Turns in one plane each, and the order they were made in; the first pair answered
G:
[ 20  22   0  -8   4  -5  -5  -6  -7  -5  -4 -30 -10 -13   2  -3   3  10] -> [ 18  20   1 -11   1  -6  -2  -3 -10  -9   3 -24  -8 -17   1  -2   0  13]
[  2  -9 -14   2  -3  -1   0  24  -7 -10  12  -2  -5   2 -12  11  -6  11] -> [  5  -5  -4  10  -6   3  -3  21  -1  -4  15   5  -5  12 -14  11  -8   8]
[ -1   6  -9   6   0  -9 -25  13   1  -6   0   6   5   9   5  -7   5   0] -> [ -3   7  -5   6   0  -6 -23  10   2  -7  -3   7   4  10   5  -6  11   0]
[ -3  18   4  20  20 -31 -10 -21 -13  15  33  47  34 -19 -10   1  -2   1] -> [ -5  21  14  18  22 -28 -16 -35  -6  25  24  46  33 -12  -8  -2   2  -5]
M:
[  0   8   1  22 -19  -8   8  18  -2 -17   9  17   7   6 -10   3 -21  15] -> [  2  19  25  16  -3  -7  -3 -30   3   9 -15  11   6  10   4 -12   4  -8]
[-16 -22 -22 -18  20  -9  22  35 -21 -41  -5 -27  -3 -26   8   6  -8   7] -> [ 15  15  13  -9  43 -34   8  11 -21 -14   9  34  17 -31  -9   8 -27  -5]
[ -5  -2  -4 -17   0  -8  -5  -8 -19   0  -1  20   2 -22   0  -3  -3 -18] -> [-11 -11 -11 -21  -3  -2   2  -3 -15  -2  -8   3  -2 -20   8  -6   2 -13]
[ -1   6  -2  -1   1  -1 -15 -25 -21  13   7  -1   7  -5   2   6  -6  22] -> [ -7  -4  -9  -4  -5   3 -11 -20 -23   7   0 -17   3  -4   6   9  -4  24]
B:
[-10 -16   5 -20  -3 -14   7   9 -11   6 -22  -1  -4   2  -1   1  19  -9] -> [ -8 -19   0 -17  -8 -19  11  27 -12  -4  -9   8  -3   3  -9   7  10   4]
[ 13  35  23  -6   7 -16  -5 -16   3  22  -5  25  20   7  -3   7 -14  -4] -> [  7  36  14 -18  11 -18  -5 -23 -11  15 -14  25  19 -10   3   6 -10  -8]
[-18  -9 -14   0 -17   5  12  12   2 -24  14 -15 -17  -9   9   4  -3   9] -> [-13  -9   1  13 -23  11   1   8  16 -15  21 -15 -14  11   6   3  -3   9]
[  6  24  -9   8  15 -12  -6 -26 -22  -4 -30  13   9   2  -5  19   4 -17] -> [  6  18 -20   9  12 -15  -5  -7 -28 -16 -20  17  14  -4 -16  26  -5  -6]

Each pair is two turns apart.
[ -5 -13 -27  -6   3 -14   8  32 -15 -23  17   9  14 -14  -2  -2  -4  24] -> [  6 -10  11  20   1   5 -13   7  26  17  20   2  11  40   0 -10  -3  13]  B, G
[-13   2 -45 -34   1 -20  22  16 -29 -40   5  -2  -1 -28   1  11  15  17] -> [ 16  35  -7 -11  22 -37   8 -13 -23  -7  19  55  14 -16 -18  12  -2   6]  M, G
[17 -5 10 13  3  2 -8  1  7 13 23 16  8 24  1 -5  2 11] -> [  4 -15  -6   8  -8  10  -2  14   5   0  17  -7   1  23   5  -4   4  17]  M, M
[  4  -5 -16   2 -21  -4  10  50 -35 -35  24  45  20 -30 -37  21 -29   9] -> [ 15   4  48  38 -23  30 -23 -11  25  36  12  14   9  51 -18  -8  -9 -19]  B, G
[  2  -6  27  25 -19  25 -12   6  23  20  -4 -11  13  32  18  -6  17   7] -> [  1 -14   3  24 -26  13  -3  46  11  -8  15  -1  17  16   6   7   0  26]  G, M
[ -2   2   3   6 -16   7  17   8 -28 -44  11  10  15 -21 -16  15 -14  -3] -> [  4  14  22   6  -3   3  10 -16 -28 -26   5  22  20 -24 -13   7  -9 -15]  M, B
[-11  -5 -11 -34  20  -9   4 -17 -32  -5 -17   0   3 -38  16  -6  29 -13] -> [ 12  17  14 -17  29 -18 -10 -29 -25  11  -2  34  16 -28   1  -2  10 -18]  B, M
[ -2   4  12 -20   9  -8   7  -3 -17   9  -5   4  -4   6  32  -9  23 -17] -> [ -1   5   4 -21   9 -20   8  10 -26  -5   5  24   5  -8  22   1  10 -12]  B, M
[  1   2  26  25   6  17 -12 -23  24  27  -3 -17  -2  35   3  -8   8 -10] -> [ 12   4  17  34  -2   7  -7  14  19  10  26  13   6  31 -17  11 -20   8]  M, M
[-18 -10 -14 -24   1   2  10  -5 -16 -15 -24 -19  -7 -15  14  -5  18  -6] -> [  6  13  -1 -12  10 -21   8   4 -26 -10   3  36   9 -24  -8   8 -12   3]  G, M
[ 27  19 -22   4   4 -16 -12   3 -23  -1 -13  37  31 -13 -12 -13   4  -8] -> [  7   4 -41 -16   0  -6  -1   3 -29  -9 -34   4  20 -19   4 -19  25  -9]  M, G
[-11  -1 -18  -9  -2  -7   9   0 -15  -5 -12  -8   0 -32   3   0   6   4] -> [ -2   9  -6  -8   6 -12   3 -13 -16   4 -15   7   4 -30   1  -4   3  -7]  M, M
[  9  23   6 -15  27 -15  -6 -38 -16  16 -11  36   7 -23 -11 -10  14 -31] -> [  1  -2 -34  -8  -2 -12  14  35 -18 -30  25  27   0 -24 -26  16 -15  11]  M, M
[ 12  10  -6  22 -20 -23  17   6  -8  -1   6  -5  -1   0 -10  -1  -1  13] -> [  4   7  -7  18 -23 -13  16  -4  -6   4 -10 -24  -7   4   8 -11  13   4]  M, M
[  8  15   4 -11   0 -12 -13 -25 -20  -2  -8  25  10 -18 -10  -7  -3 -19] -> [ -4   5  -3 -18  -4  -3  -9 -33 -17  -2 -24  -4   2 -13   0 -16  12 -23]  B, M
[ 25   7  13   3  22   3  -7   0  -1  21  -3  25 -19   1  -7  -6  28 -31] -> [  7 -11 -19 -13  12   6  10  19 -15  -5 -14   0 -25 -18   1  -3  36 -24]  B, M
[ -2   2  -7   0 -13  -1   5  36  18 -19   5  -2  19  23 -20  10 -29   3] -> [-13   7   2 -19   1   3  -2 -19  13   3 -40 -18  10  15   2 -15   9 -21]  B, B
[ -2  -2  -1 -10  13 -22   6   5 -18  -8  -7  28   6 -57  -5  27 -11   6] -> [  0   3  37   0  15  -1 -10 -40  16  34 -28   0  -5 -17  13   7   9 -17]  B, M
[-10 -35 -20 -16  -6   5  22   9   7  -5  -2 -20   8 -20  11  -1  20 -11] -> [ 18 -10   8  13   0  -4   9   7  23  17  25  20  22   5 -13   7  -8  -9]  M, B
[-21  -4 -34 -20  -2   8   7  -4  -7 -18 -15 -28   6 -20  19   3   6   6] -> [ 12  17   0  21  -1   2  -9   7  13   4  32  22  18  13 -13  13 -36  13]  M, B
[-13  13   8   1 -16  -8  -4 -18 -13  -6  -6   3  -3 -20 -18   9  26 -26] -> [ -2  12   5  19 -24  -4   0   6  -4 -10  18  13   1  -4 -30  18   4 -12]  B, B
[  3   2  21  -1   6  -7  -6 -12   0  13   8   3   6   6   1  -3   6  -6] -> [ -9 -12  -6 -14  -2  -2   6   1 -12  -6  -1 -17  -2  -7   4   0  10  -3]  B, M
[-14 -31 -15 -20 -28  25  -4  -1  -7  -8 -10 -17  10 -35  23  -4  29  -9] -> [  2 -30  -2  15 -43  31 -11  25  23   1  23  -7  12   3   7   4   2   8]  B, B
[  3   1  14  11 -14  -2  -5  14  25   9  -6 -21  -7   8  -1   4 -17   0] -> [ -4   0  -4 -13  -4 -13   2   6   2  -7 -25 -24  -8 -25  10   2   1  -7]  B, B
[  2  12   6 -14  18  -3  17  19 -16  14   1  20  10  17   1  -2   0 -35] -> [ -7   3 -13 -14   5   1  25  36 -16  -2   9   3   2  17   1   4  -5 -23]  M, M
[ -3 -12   7  18 -19  22  -3  21  20  -5  16 -17  -7  30  -1   8  -1  14] -> [ 11   5  26  20  -3  13 -14 -16  21  21   3   2   0  32   3   0   5  -7]  M, G
[ 10  13   9  -8  11  -6 -28 -30 -10   4  20   4   8 -37   7 -11  -1 -15] -> [ -6 -10 -20  -7 -12  10 -14  19  -5 -24  35 -23  -3 -31   7  -1 -12   7]  M, B
[  4   5  13  16  11  -6  -5 -21   3  10  26  17   7   4  -7  12  -6  10] -> [-20 -13 -11 -12   9  -4   7 -23 -14  -8   4 -14  -3 -18  13   6  16   7]  M, B
[-27 -14 -17 -20  -6  -7  11  38  -3 -11  17  12  11 -20   8  18  15  -1] -> [-18  -2  22   6  -8  10 -10   6  30  28  16   2   9  27  14   6  18 -15]  B, B
[  9  -3   3  -6  10   0   3  15   1  -4  23  27   0   1 -12  12  -1  -2] -> [  1  -5   0 -23  17  -2   6  -1  -7  -7  -1  18  -3 -14   1   6  14 -14]  M, B
[  4   8 -19 -19   8  -4  22  15 -16 -12   0  -3  -8   0   8   4  12 -10] -> [  9  19  -6 -18  15  -4  13  -1 -13   0  -1   3  -5   2  10  -2  16 -21]  M, M
[ -3  12  14 -19  20   3   7 -28  -9 -14 -35  -4  14 -17  15  -8  10 -12] -> [  1  -4   0   8  -8  14  14  28   9 -37   6 -11  11  11  -4  11 -21  21]  M, B
[  6   3   9  14  -4   7  -8  -1   9   3  10  -8   2  18 -10   0  -2   4] -> [ -4  -5  -7   4  -8   9   0   9   2 -15   5 -18  -1   6  -5   2   2  11]  B, M
[  6  14  -1  21   0  12 -14  30  27  27  34  16   7  16  -9   9 -13   8] -> [-19  -7 -23   2 -15  26  -6  27  28  14   7 -37 -13  15  16   1  13   8]  B, M
[-15  -4 -33 -18   5 -19  16   4 -19 -16  -9 -18   3 -20   5  12  23   1] -> [ 16  24  11   6  20 -28  -3 -22   0  19   8  28  15   7 -12  13   3 -12]  B, M
